The rows of A fall into several groups, which share some directions, and each row is roughly a mix of its group's hidden directions.
A (107 x 11):
-14 1 4 9 0 5 -24 3 20 7 -5

-24 13 0 11 4 -2 -10 -11 9 10 -11

-9 4 4 12 -3 -4 16 -2 17 -8 -22

-9 -11 1 20 -2 -12 -4 20 7 -7 -9

-16 7 1 11 -4 -1 7 8 10 -18 -19

-25 -2 5 10 0 -7 18 15 6 -4 -1

14 1 -19 -9 -1 12 23 -2 6 0 -4

7 21 0 7 9 3 10 2 8 11 -22

13 -3 -3 -10 7 0 -8 -2 -14 13 24

4 -12 -5 2 -8 -10 13 -18 6 14 -17

18 0 -4 -3 -6 5 0 -19 8 -1 -22

-25 1 7 6 2 -3 0 20 -3 -2 15

-27 1 4 9 1 -7 17 13 3 -1 2

28 0 -5 -12 0 7 -11 -14 -6 2 -1

-23 11 -4 12 3 -3 -3 -8 8 14 -15

18 -7 -1 -10 4 1 -6 -9 -12 17 17

-1 10 -1 12 1 -1 -5 16 8 7 -27

-5 -15 6 -4 -5 -2 -11 -2 -8 -6 29

-24 -4 11 13 -10 -3 -7 14 3 -8 -9

2 19 5 -1 6 10 12 -17 5 19 -6

26 8 10 -6 6 9 4 -18 0 -3 1

9 3 -13 -6 14 -7 16 -9 0 13 17

12 20 3 -1 11 2 13 -9 4 5 -21

13 7 8 20 5 -5 -8 12 7 3 -20

14 10 6 3 -4 19 1 6 22 11 -5

5 -7 -5 -10 2 -13 15 -2 -24 -10 8

-3 -9 -12 -10 3 -16 7 -7 -24 -9 3

14 12 -3 -9 11 12 -15 4 -7 -7 18

-24 -14 -17 -7 -7 -1 12 0 -5 -5 5

22 0 -4 -11 1 5 -21 -7 -11 4 10

-23 -9 -9 -5 0 -8 1 -5 -18 4 16

-11 -20 -1 4 -9 -6 -15 9 -5 -5 19

21 -2 8 -13 -3 13 -4 -16 -3 -6 14

23 6 11 16 5 4 -3 7 11 -2 -15

-8 16 9 8 3 7 -11 -11 15 16 -11

23 5 9 -6 -5 19 10 9 4 -1 9

4 7 -3 -20 3 8 8 -21 -8 4 14

-15 15 -7 4 7 -3 10 -15 5 15 -13

-18 -3 -2 5 5 -15 -7 1 -15 12 19

-16 6 3 14 1 -1 13 2 19 -10 -15

3 4 1 22 6 -7 5 13 10 1 -22

11 7 0 -19 2 11 7 -22 -6 2 11

25 14 10 -10 1 15 -4 -9 3 2 -5

-19 7 3 15 2 -1 12 4 18 -10 -12

-7 13 -13 -1 6 -3 19 -12 1 15 -14

-23 -9 -6 5 4 -16 -18 -5 -7 -3 -4

-21 -7 -10 6 4 -20 2 -10 -12 -2 -7

-18 -8 4 8 -1 -13 25 9 -4 3 -4

18 -5 -14 -9 -3 9 23 6 -2 -4 1

1 5 -1 11 -6 3 -14 -6 15 -15 -22

-20 -8 1 4 2 -20 -17 1 -8 -11 4

-13 3 20 8 1 -7 -24 4 6 -1 7

-9 -5 1 -4 2 -20 0 -2 -25 -12 7

-2 -5 15 2 -4 -2 -27 14 -1 -9 10

-20 13 -7 9 3 5 -3 -9 12 13 -15

-18 -11 7 12 -12 -11 11 2 4 4 -17

-16 -9 1 17 -2 -10 -8 23 2 1 6

-2 -9 -4 -8 2 -15 5 -4 -26 -13 9

-16 3 -6 17 3 -10 2 19 6 8 -14

28 4 -3 -5 3 6 -8 -18 3 2 -8

9 -10 -7 -11 0 -9 13 3 -22 -13 10

0 -11 1 11 -6 -10 11 -15 11 11 -19

7 -6 9 -8 -3 6 -9 -6 -3 -4 30

15 -3 -3 -8 9 1 -7 -6 -12 15 23

0 5 2 10 -2 14 -3 4 27 13 -10

-16 8 3 12 1 2 12 8 13 -16 -15

6 11 4 -15 7 5 6 -19 -9 7 20

-8 -7 1 -1 1 -19 2 -3 -26 -12 6

3 -6 1 -19 -7 10 -3 -13 -5 -5 24

12 -1 -19 -9 2 7 24 -8 -4 6 -8

19 4 -7 -10 12 8 -10 -5 -10 2 19

-5 18 -2 0 6 4 11 -18 0 19 -12

15 3 8 21 4 -1 -5 10 6 -3 -21

-24 -7 -8 13 -2 -13 -1 18 -1 2 -7

28 -5 -3 -14 0 3 -2 -10 -14 5 1

-15 -7 4 11 -10 -10 13 -4 10 3 -21

-24 -1 -13 7 5 -17 6 -9 -5 3 -11

17 12 -8 -12 12 9 -11 0 -5 -5 18

19 -1 -13 -11 -1 13 22 5 0 3 -1

24 2 10 -10 0 12 -5 -16 -2 -4 13

-23 3 7 10 -4 -7 10 13 12 -7 -10

15 -13 -4 -10 -14 -8 -12 -12 -8 15 -6

-8 -2 -1 18 -1 -8 -5 21 7 1 -19

-5 0 13 5 -14 9 -16 5 2 -14 -20

-22 15 2 9 5 -4 -8 -13 2 12 -12

3 -3 -8 1 9 -12 20 -12 9 19 8

11 20 6 9 6 7 2 10 11 10 -18

-18 9 -3 15 0 2 -1 -1 19 12 -14

15 10 -4 -6 0 20 9 -5 14 15 -6

4 5 -10 -17 -3 12 18 -13 7 -5 -14

9 6 -7 -6 -2 11 -30 -1 -4 -11 4

15 -11 0 -8 -11 -6 -19 -11 -8 16 -1

8 -1 -9 -11 3 -8 22 -8 -22 -3 1

11 -17 -2 -5 -13 -14 -5 -10 -10 17 -6

3 7 3 -10 8 14 -9 12 -12 -6 22

18 15 1 -9 8 8 11 -17 1 3 -13

-23 6 14 15 2 -10 -15 -5 -1 6 -4

-10 -4 -15 -13 -4 4 19 -8 2 -9 -17

-20 12 6 1 6 -4 -18 -17 -6 8 -3

-26 -3 6 8 -2 -10 9 18 -2 0 7

-11 15 -3 4 7 -1 4 -16 5 20 -15

14 9 -4 -4 -2 20 5 -2 21 12 -6

-15 5 -7 14 5 -13 6 12 2 8 -21

-6 11 -8 1 2 -2 8 7 9 5 -30

-18 -13 -8 20 0 -13 -1 15 -3 2 1

10 -10 -6 -13 0 -7 7 0 -23 -14 11

20 -5 -4 -14 -3 4 -16 -7 -13 8 10

Here is one row of each group, with its name. Which group are the others in?
1 16 0 10 6 -1 2 11 5 9 -27
T
3 3 -9 -3 16 -9 13 -1 -4 12 24
V
15 6 16 5 -6 18 -4 11 16 4 4
G

7 -14 -4 -4 -15 -18 -3 -10 -6 17 -11
V
5 -9 -5 -12 1 -10 4 -4 -25 -15 10
G
27 8 8 -7 4 11 3 -17 3 -4 -3
T
-8 21 6 1 7 1 -6 -15 7 19 -10
G
-7 -16 -4 21 -5 -9 -4 17 6 -8 -9
T
-15 -4 13 8 -3 -11 -17 13 -4 -14 10
G
18 -7 -17 -12 -3 9 20 1 -4 -7 2
G
0 16 5 11 4 -1 -6 16 5 9 -24
T
12 -5 -2 2 -6 11 10 3 14 -16 -22
T
-10 -3 0 16 6 -15 -11 7 -10 13 17
T
-18 -5 -24 0 1 -10 -2 -10 -5 -8 -12
G
